In the rows, 128 means zero.
T: 3 groups of rows, each row roughly a mix of its group's hidden directions; some rows fit no group:
T (125 x 12):
[[129 159  89 112 138 171 116 122 113 135 121 157]
 [122 121 124 147 141 151 138 150 141 103 123  69]
 [159 114 142 174 114 137 130 157 101 142 137 148]
 [174 115 129 112 117  98 122 106 119 130 131  85]
 [144 129 160 146 157 100 132 123 162 152 155 110]
 [132 122 117 116 151 159 149 128 161  94 145  92]
 [ 89 135 134  92 132 111 153 120 122 114 156  95]
 [ 74 101 139 124 113 150 101 125 114 111 123 146]
 [168 145 118 132 117 117 139 124 117 146 148  75]
 [129 143 128  93 108 106 121 110  99  96  92 118]
 [130 133 154 176 126 155 141 130 155 128 110 161]
 [140 110 132 119 121 120 127 105 137  72  92 146]
 [112 154 134 148 153 152 150 151 150 135 111 168]
 [108 140 158 124 134 114 149 173 126 169 125 141]
 [148 154 146 132 110 114 130 152 170  87 127 122]
 [115 121 113 110 114 118  96 120 149 105  92  89]
 [125 135 130 120 146 150 153 132 171  91 142  97]
 [143 153 147 137 146 159  86 143 139 138  94 128]
 [124 156 112 151 150 146 166 153 132 145 143 160]
 [134 106  88 127  96 130 136 125 140  77 133 125]
 [113 154 138 126 133 164 135 130 163  89 143 100]
 [135 124 128 116 129 166 155 126 156  86 145 100]
 [ 76 115 145 133 124 150 151 134 117  99 149 149]
 [147 133 134 111 133  90 135 122  87 155 129 164]
 [120 145 170 153 103 131 129  80 120 111 127 133]
 [114 102 115 127 146  97 147 126  94 169 120 150]
 [112 139 167 153 119 169 122 142 144 118 110 100]
 [117 118 107 118 141 146 108 121 119 132 172  79]
 [105 144 126 108  96 135 168 107 130  90 120 111]
 [107 167 134 101  99 127 141  95 110 124 134  99]
 [122 122 126 105 147 136 100  98 115 117 168  90]
 [110 127 106  93 164 140 120 142 112  88 143 115]
 [127 120 131 132 174 149 118 140 119 170 155 105]
 [151 132 129 105 138  95 126 119  81 152 130 158]
 [107 118 165 163 159 161 127 151 140 122 139 130]
 [140 135 153 151 132 141 137 135 170 134  78 129]
 [ 71 115 145 137 117 164 113 134 115 114 125 145]
 [160 140  89 140 138 103 163 140 137 151 145 144]
 [156 119 143 142 128 116 159 125  93 166 138 156]
 [157 158  99 138 129 113 166 132 114 137 163 113]
 [169 124 152 144 157 118 140 141  98 140 142 159]
 [128 142 145 124 158 127 161 112  96 164 148 152]
 [126 140 143 131 128  88 121 118  93 170 109 153]
 [138 171 154 123 148 117 101  99 126 154 113 108]
 [128 133 103  95 117  76 153 147 110 121 127 139]
 [136 130 136 111 133  69 115 147 128 106  98 142]
 [ 73 137 136 147 124 171 126 147 125 126 132 143]
 [150 163 142 129  97 125 110 137 169  96 130 119]
 [118 116 124 120 150 156 105 113 121 122 168  84]
 [144 112  89 119 135  89 105 152 112 122 159 134]
 [131 149 138 160 152 112 146 136 137 174 134 159]
 [121 141 141 107 154 119 155  99  91 162 136 146]
 [120 131 135 128 123 101 107 115  91 165 115 168]
 [106 108 167 143 139 140 139 128 159  89 108 143]
 [ 98 109 119 135 143 131 129 115  86 172 126 150]
 [100 134 171 140 126 147 150 103 158 101 129 135]
 [126 142 139 156 162 117 144 146 135 175 143 150]
 [105 135 127 135 112 131  78 134 137  81 109 136]
 [138 110 142 158 167 112 112 137 152 148 140 164]
 [159 100 114 138 102 113 113 163 133  94 112 115]
 [142 141  87 117  88 100 159 139 124 136 115 142]
 [100 127 126 130 154 149 110 108  83 160 120 111]
 [140 136  92  90  97  90 139 108 121 132 123 123]
 [134 138 147 135 143  92 160 126 109 167 132 161]
 [ 70 133 141 139 129 162 139 146 126 117 144 146]
 [ 71 119 137 112 136 144 128 125 109 110 143 161]
 [113 112 106 103 112 115  91 123 102 137 163 102]
 [117 144 117 110 130 163 137  86 128 153 140  90]
 [176 137 125 129 131 121  94 122 140 150  89 112]
 [111 138 172 148 128 173 123 143 143 123 110 107]
 [153 117 103 108 128  82 155 104 114 117 144 142]
 [133 141 157 153 110 138 152 128 185 117 130 129]
 [137 133 145 129 135 161 130 127 173  81 135 113]
 [138 108 105 138 163  99 102 154 122 136 165 136]
 [153 101 111 159 162 132 116 146 147 149 151 151]
 [ 85 109 126 138 126 150 101 146 147 136 105 164]
 [111 122 109 108 121 106  99 135 156  93  98 103]
 [ 76 134 153 102 144 141 139 114 113 111 133 155]
 [ 96 143 126 104 140 159 127  81 142 143 131 105]
 [116 138 159 159 126 167 113 158 151 108 116 117]
 [105 130 183 151 135 158 123 132 140 117 103 135]
 [164 122  94 159 125 129 144 153 135 146 115 163]
 [115 114 167 120 117 144  85 120 130 102 104 105]
 [137 150 102 109 118  85 162  95 130 127 132 143]
 [124 136  90 112 129 107 142 125  96 133 179 132]
 [135  84 137 148 158 145 114 167 147 134 122 144]
 [ 88 143 123 145 143 155 143 153 142 140 127 169]
 [164 117 134  96 129  89 113  94 122 110 111 120]
 [157 102 127 150 157 111  92 130 145 138 126 163]
 [117 136 125 127 121 168 133  87 129 157 129  88]
 [179 115 129 119 115 103 116 114 125 130 129  83]
 [157 114 131 147 131  90 125 146  89 159 114 139]
 [111 119 166 147 159 156  91 119 133 121 146 111]
 [106 135 125 122  97 121 176 163 127 102 118 138]
 [103 115 177 131 146 144 142 156 135 111  97 135]
 [ 88 136 110 100 119 149 115 103 163 110 124 108]
 [139 107 120 115 100 135 129  99 146  73 112 134]
 [130 123 124 125 134  95 113 123  80 167 115 152]
 [162 124 105 103 135  81 146 103 114 121 137 139]
 [151 117 102  94 143 101 120 111 102 161 150 133]
 [131 112 124 133 111  89  97 149 151 104  91 131]
 [117 165 162 131 142 101 137 105 137 164 121 150]
 [134 129 138 156 125 169 136 103 109 174 143 120]
 [106 132 141 118  99 108 149 116 141  74 116 142]
 [ 72 109 132 124 122 152 105 128 108 116 129 157]
 [122 145 136 127  94 111 149 166 118 131  86 151]
 [152 125 148 167 143 163 128 124  98 160 140 122]
 [142 130 128 148  98 143 102 101 131  84 100 139]
 [ 87 151 150 133 107 132 120 112 133 116 172 107]
 [154  90 124 148 154 122 112 157 147 136 123 163]
 [127 121 111  94  96 139 140 144 104  93 100 108]
 [ 74 134 151 130 121 147 164 130 127 110 149 122]
 [129 138 148 125 143 149 126 125 175  83 124 104]
 [148 116 144 146 120  88 164 134 127 158 120 158]
 [146  97 141 147 174 140 104 119 147 126 153 146]
 [149 158 154 136 141 147 103 135 155 141  90 107]
 [122 119 145 107 158 113 117 163 117 179 131 121]
 [120 123 108 115 122 146  93 125 147  97 110  82]
 [162 152 134 150 134 119 161 130 166 129  94 128]
 [134 135 138 126 126 145 129 136 182  79 135 120]
 [109 141 184 127 124 159 125 107 133 130  99 118]
 [170 160 130 143 133 118 167 134 147 133 134  97]
 [173 117 127 114 114  98 108 110 130 126 122  85]
 [167 126 100  99 146  86 121 117 131 148 133 140]
 [118 134 155 159 120 168 129 160 149 132 133  95]]
which group is each row in? (one row of each group first):
[171 140 103 151 125 106 165 134 150 150 122 122] : <40>
[152 144  91 141 120 117 104  88 127 144 160 127] : <121>
[139 150 161 143 115 117 153 109 163 151 133 160] : <124>

[135 132 130 137 123 158 137 137 177  92 137  96] : <124>
[156 125 101 104 120 100 124 132 106 132  79 136] : <121>
[147 113 124 141 107  89  95 157 134 114 105 152] : <124>
[132 136 140 152 123 100 135 138 122 166 138 180] : <124>
[133 124 135 102 147  81 124 149 129  90 112 151] : <124>
[144 118 138 147 123  88 127 173 126 110 122 164] : <124>
[ 90  96 160 137 116 151 164 132 126 112 144 125] : <40>
[107 125 133 105 154 112 165 157 128 164 150 117] : <121>
[122  80 107 134 123 118 169 138 125 142 136 160] : <124>
[109  98 100 127 115 105 158 121 110 113 157 159] : <40>
[157 137  78 122 139 104 107 140 121 151 147 147] : <40>
